One turn sends every row of this set to another row. A few are shown first. Where does it send the rows asked after them?
k959: [-19.9   8.1   1.1 -18.7 -16.6 -32.5 -12.5 -29.1  -5.3 -19.3  17.9  16.5
   0.0   5.2  17.8  -2.5  21.7 -17.5  12.1  -3.9   3.8  11.1  -5.4  -8.7
 -22.5  -3.3  -6.1  -7.7  -8.5 -14.4   1.9  24.6 -28.7]
k116: [ -8.6  10.3  26.0  30.7  23.9   7.7  -8.3  -2.4  -7.8 -21.2   1.0  -1.6
  -9.7  -8.2  20.0  19.5  -6.5  -8.2   0.1  16.9 -32.9  17.2 -30.9  10.0
  11.1  -2.9 -33.9  -8.3  37.1  -1.1  -9.8  21.0   4.9]
k459: [-14.0   2.9   3.5  20.9  22.5   5.9  21.8  13.7  15.4 -10.5  -0.8  36.8
 -18.9  -8.8  24.2  -7.6  -7.2  18.9   7.4   8.4 -24.5  18.9   7.6  19.9
  -5.0   9.6   8.9  11.6  12.8  10.0 -17.1   3.1 -25.5]
k765: [ -8.6  36.3   2.0  -9.1  -3.1   9.7 -48.3 -19.9  -7.3 -20.3 -21.3  11.8
 -17.4  -3.1   1.6   7.4  -6.0  10.6  -0.5   0.5   4.7  12.4 -23.9 -12.4
  -9.0 -23.9   5.5 -15.1  13.2  17.0  -0.2  11.1   7.0]
k72: [-12.7 -12.6 -26.9  -4.7  17.6 -15.7  19.3 -10.7   7.8 -26.0  14.3  29.8
  -4.6 -15.7  -1.0 -11.7  12.7  -3.0  23.1  -2.8 -36.8  -4.9   4.1 -22.1
  -4.4   5.4  -8.3  -3.4  13.9   0.3 -10.4  31.4 -13.0]
k911: [ -4.4  13.4  -1.2  14.3  21.4 -17.5   3.1  11.6  -5.7 -20.7  13.8  -5.1
 -14.6  18.7 -17.5   1.3 -10.6 -18.8  18.3 -14.8 -19.3 -12.3   2.8  14.1
  12.9   2.4  27.2   1.0   1.4 -23.3 -20.1  21.8 -43.3]
k146: [-24.0  27.6 -13.3 -11.0   3.0  -5.7 -12.0   6.9  -3.5  -9.3  10.1  -7.6
  -3.0  25.5   8.1 -11.5  -4.7 -13.8 -15.7  -1.4  20.8  35.8  15.9   9.8
  -1.1  37.2 -11.2  19.9  -0.7  16.6  -6.6   7.9 -26.7]
k879: [  0.1  13.4  -4.3  17.1  24.0 -14.7  -0.4   8.9  -6.1 -32.7  20.7  -5.3
 -16.9  18.5 -22.8  -3.8  -9.2 -15.3  11.9  -2.3 -20.2 -10.4  -0.4   6.7
  16.7   7.0  28.9   3.3  -5.6 -22.8  -9.6  27.1 -40.7]
k670: [ -6.4   4.1  19.0  -0.8  29.9  -6.4  25.3  25.8  -3.4  -2.4   9.2  -9.6
 -13.5   7.3 -10.7  19.2  21.8  -7.9   5.9 -16.4 -18.8  12.1  11.6  -8.8
  -2.7  50.7   7.2  17.1   6.2   2.5   1.7   0.5 -12.1]
k337: [ -4.8  24.1  13.5  11.2  29.9  21.6 -14.6 -13.4 -30.1 -27.6 -21.9  11.0
 -11.3 -14.6   6.3   9.4  10.8   4.1  -2.4 -10.5  -3.6  16.5 -22.7  -3.2
 -19.3  14.8 -34.1   0.4  23.5  44.5  -8.5   7.9  -1.7]
k750: [ -0.6  27.2   2.3  -3.9   8.1  10.2 -52.8 -13.1  -6.1  -3.0 -23.6  12.8
 -17.3   7.0 -10.4  12.6  -3.5  19.6   0.2   6.5  -2.7  17.3 -20.8  -6.2
   5.5 -17.3   6.6  -5.6   7.1   0.9   3.3  15.0  15.6]
k212: [ -7.7   3.5   7.4  -4.4  24.6  -9.9 -31.4 -10.2  -7.8 -16.6  14.3  17.6
 -16.6 -33.5 -14.7  16.0 -22.5 -30.4  -6.0   0.3 -33.0  14.9 -20.8 -16.5
   8.5  -3.2 -11.5 -11.0  17.2  20.6  14.0   0.6  24.1]
k530: [ -4.3  27.0 -16.4 -22.7   8.2 -26.9   4.6  -4.4  -4.2 -28.6   0.6 -14.0
  -8.7 -24.2 -18.6  -8.7 -18.2 -24.7   1.3   3.4   6.2   5.2  15.8 -24.7
 -16.1  20.5  11.8 -12.0  -3.1   5.7   0.0   9.9 -44.2]
k37: [  7.5  22.7  11.6  11.9  39.5  20.4 -18.5 -22.1 -34.0 -24.8 -12.4   5.6
  -5.5 -12.6 -12.1   9.2  10.3  13.9   5.2 -11.6  -8.0   9.3 -32.2 -18.2
 -15.6  10.3 -24.2   2.9  18.5  36.1  -0.5   9.9 -12.2]
k158: [-21.5  33.5  -5.5 -10.5  11.7 -12.1 -17.8   9.9  -9.9  -4.3   3.7  -6.2
   0.4  30.7  11.9  -3.2 -10.6 -12.8 -13.5  -4.0  10.3  37.3  21.0  11.5
  -2.9  35.0 -13.1  25.6   3.1  12.2   1.4   6.8 -26.9]
k330: [-11.8  10.5  31.4  -6.2   4.9  -7.8   5.5  -7.9 -12.8  -7.3   1.8  30.5
  -7.1 -11.0  26.0   0.8   6.9 -10.8   5.2  -9.2   4.9  26.6  -4.8   8.0
 -30.4  13.1   4.1   9.2 -17.2  25.8   6.4 -21.7 -32.5]
k508: [ -7.7  20.0  28.5  27.7  26.9   2.1 -19.4  -8.4 -10.3 -32.1   9.6  -8.6
  -9.1  -6.9  17.1  16.3 -16.3  -5.5 -10.0  21.2 -22.8  18.8 -31.5   2.5
   4.1  -2.5 -29.2  -5.9  44.9  -1.3  -5.5  28.7 -12.8]
k404: [ -0.8  12.1  13.9   7.7  38.3  -3.4  29.4  24.6  -9.0   0.5   8.7  -2.5
 -15.7   9.1 -15.4  19.4  12.8  -8.6   0.0  -7.5 -23.0  10.9  12.1  -9.5
  -8.0  45.8  12.4  22.6   5.1  -1.7   3.1   3.5  -8.0]
k66: [ -3.4   8.9   3.0   1.8  15.5 -11.5 -21.8  -9.8 -11.0 -17.7  15.4  11.8
 -16.0 -27.7  -9.7  14.4 -16.7 -23.2   7.1  -3.6 -33.8  -2.1 -31.8 -26.2
  12.9 -21.8  -4.6 -23.7  12.5  14.0  14.5   0.3  21.4]
k885: [ -5.3  27.8 -11.1 -26.0  12.6 -30.7  -9.8  -5.2  -4.8 -36.2  -2.1 -10.7
  -9.9 -14.9 -20.8  -6.7 -13.9 -23.5   0.0   1.6   5.2   6.8  14.3 -25.2
  -8.4  28.7   6.7 -10.0  -3.7  10.6  15.1  11.1 -49.7]

k959 turns into k72
k508 turns into k37
k670 turns into k146
Where do these go?
k66 turns into k116
k885 turns into k879

